(in the rows, 128 means zero)
Each named turn below is shown by a few rows before and after it. Which turns, in which order, take the first row of each later pair to the second? The first pair is answered.
Z_221:
[127 127  79 146 140 169 151 125  77  95 138  54 161 156 122]  ->  [129 139  76 146 103 131 156 147 100  79 145  42 136 148 116]
[155 124 128 139 129 135 132 148 127 109 129 130 134 129 149]  ->  [154 129 129 135 128 129 128 150 129 114 131 136 131 134 143]
[108 122 134 107  76 160 138 151 167 149 161 110 117  66 131]  ->  [114 121 142 108  73 139 131 140 190 149 158 141 111  69  99]
[ 83 115 128 121  83 137 120 175 196 159 133 102  79  81 139]  ->  [ 89 110 139 120  87 119 112 149 212 158 131 142  72  99  97]
Z_211:
[137 121 139 106 167 101 138  95 153 109 147 147 143 123 104]  ->  [134 110 145  99 165 109 135  99 160 122 152 144 140 118 106]
[136 141 115 114 166 161 126 163  84 103 101  86 152 124 163]  ->  [146 159 118 127 153 118 123 157  88  72  97  87 142 127 142]
[123 122 141 112  78  86 136 138 176 140 139 155  84 128 102]  ->  [112 100 144 108  85 123 132 140 174 168 149 155  85 111 118]
[135 148 124 130 118 112 133 142 147 106 144 125 123 136 120]  ->  [128 140 128 122 116 121 126 141 159 122 154 130 119 134 116]
Z_793:
[109 130 118 108 108 147 149 169 127 133 136 114 130 119 148]  ->  [112 140 123 116  94 128 151 167 150 129 134 123 116 121 134]
[107 124 116 123 119 143 145 154 106 115 136  80 150  98 166]  ->  [ 99 104 132 121  87 148 142 159 158 143 152 109 119  93 146]
[175 119 154 167  87 107 130 142 143 105 145 147 126 130  82]  ->  [177 120 136 168 137 136 135 141  88  85 128 113 165 130 123]
[137 160 109 156 128 124 130 149  72  68  93  71 128 120  98]  ->  [ 98 110 117 130 138 210 126 154  83 148 121  79 137 104 132]
Z_920:
[136 124 139 131 153 105 122 109 102 111 105 143 127 160 108]  ->  [106  96 138 116 150 165 117 118 112 158 125 148 132 143 136]
[ 97  96 119 113 136 196 130 151 126 168 137 114 143 111 174]  ->  [116 136 127 131  67  95 132 167 182 118 138 132  91 117 112]
[133 164 136  82  82  91 123 150 196 101 126 149  94 144 100]  ->  [151 170 131  96 182 117 119 112  95  76  86 130 164 169 125]
[131 123 131 136 116 145 141 160 114  91 123 104 138 130 154]  ->  [120 122 131 135 102 143 141 160 127 102 131 113 130 129 158]
Then:
Between the rows of a pair lie 2 to 3 turns.
[ 84  95 120  98  91 153 144 174 189 181 163 121 118 133 171]  ->  [ 85 108 109  97 128 175 150 177 135 170 142  88 153 133 208]  Z_793 then Z_793 then Z_793
[136 132 129 138 174 127 116 104 114 130 130 147 150 149 116]  ->  [115 133 116 131 114 139 136 169 139 137 142 100 123 106 161]  Z_221 then Z_221 then Z_920
[123  94 106 132 187 197  92  52  70 194 127 136 195 170 108]  ->  [135 109 113 139 198 169  90  44  60 173 106 133 197 182 100]  Z_920 then Z_920 then Z_920
[139 111 108 126 197 185 132 117  54 122 123  77 182 119 192]  ->  [114  99 133 107  50 143 127 146 211 161 178 135  71 102 126]  Z_920 then Z_221
[115 113 126 115  68 121 127 148 169 159 150 133 103 111 138]  ->  [126 107 131 115 169 160 120  84  96 165 125 144 160 141 135]  Z_221 then Z_920 then Z_920
[126  96 127 129 100 108  96 107 182 159 136 194 108 145  69]  ->  [121 123  85 140 138 148 123 163  74 117 108  74 171 114 185]  Z_793 then Z_793 then Z_221
[145 157  92 132  94  97 153 124 133  71 141  68 124 102 124]  ->  [119 118 111 109  76 141 135 112 187 137 176 110 101  88 108]  Z_793 then Z_793 then Z_221
[145 142 146 128 138  50 116  87 122  88  91 144 138 181  70]  ->  [143 153 134 130  89  39 123 123 148  85 100 125 112 162  87]  Z_920 then Z_920 then Z_793
[105  81 108  94  85 174 158 204 158 186 163  91 121  77 171]  ->  [152 111 134 121  88  64 136 135 206 141 155 183  89 141  43]  Z_793 then Z_221
[108 103 133 103 110 142 117 120 171 178 156 163 103 125 111]  ->  [146 145 131 133 161  89 109  92 121 114 125 167 131 162  87]  Z_793 then Z_221
[ 64  61 115  95 134 228 111 138 169 215 125 103 134  69 161]  ->  [156 157 132 152 125  40 101  82 192  90  85 166 108 152  21]  Z_221 then Z_920 then Z_221
[120 103 165  86 189 172 159 120 109 155 123 136 136 137 131]  ->  [138 119 168  88 197 144 149 104 106 134 117 139 135 156 112]  Z_793 then Z_920 then Z_221
[163 118 115 163 192 139 134 128  39 123 105  83 198 129 170]  ->  [123  84 130 131  44 145 130 182 188 193 167 122  95  81 142]  Z_920 then Z_221
[138 146 121 114  83  80 103 104 152 122 124 165  85 127  84]  ->  [102  98 118  91 110 180 103 111 138 188 143 150 113 106 131]  Z_211 then Z_211 then Z_221
[120  76 135 124 164 159 125  90 143 187 139 194 123 153  96]  ->  [ 94  96 111 120 131 185 148 165 109 178 146 101 140 110 189]  Z_221 then Z_221
[116 101 103  94  65 153  92 117 122 152 151 125 109 137 158]  ->  [137 110 104 103 124 147  89  75  86 143 129 145 142 164 146]  Z_920 then Z_221 then Z_920
[ 98 109 139 115 126 175 123 150 157 162 185 131 105 143 178]  ->  [104 107 141 118 165 190 129 130 128 164 175 126 127 151 189]  Z_793 then Z_920 then Z_920
[131 156 111 112 104 110 136 135 114  98  75  81 191 150 141]  ->  [112 109 137  90  82 132 121 108 195 171 112 148 149 159  97]  Z_793 then Z_793 then Z_221
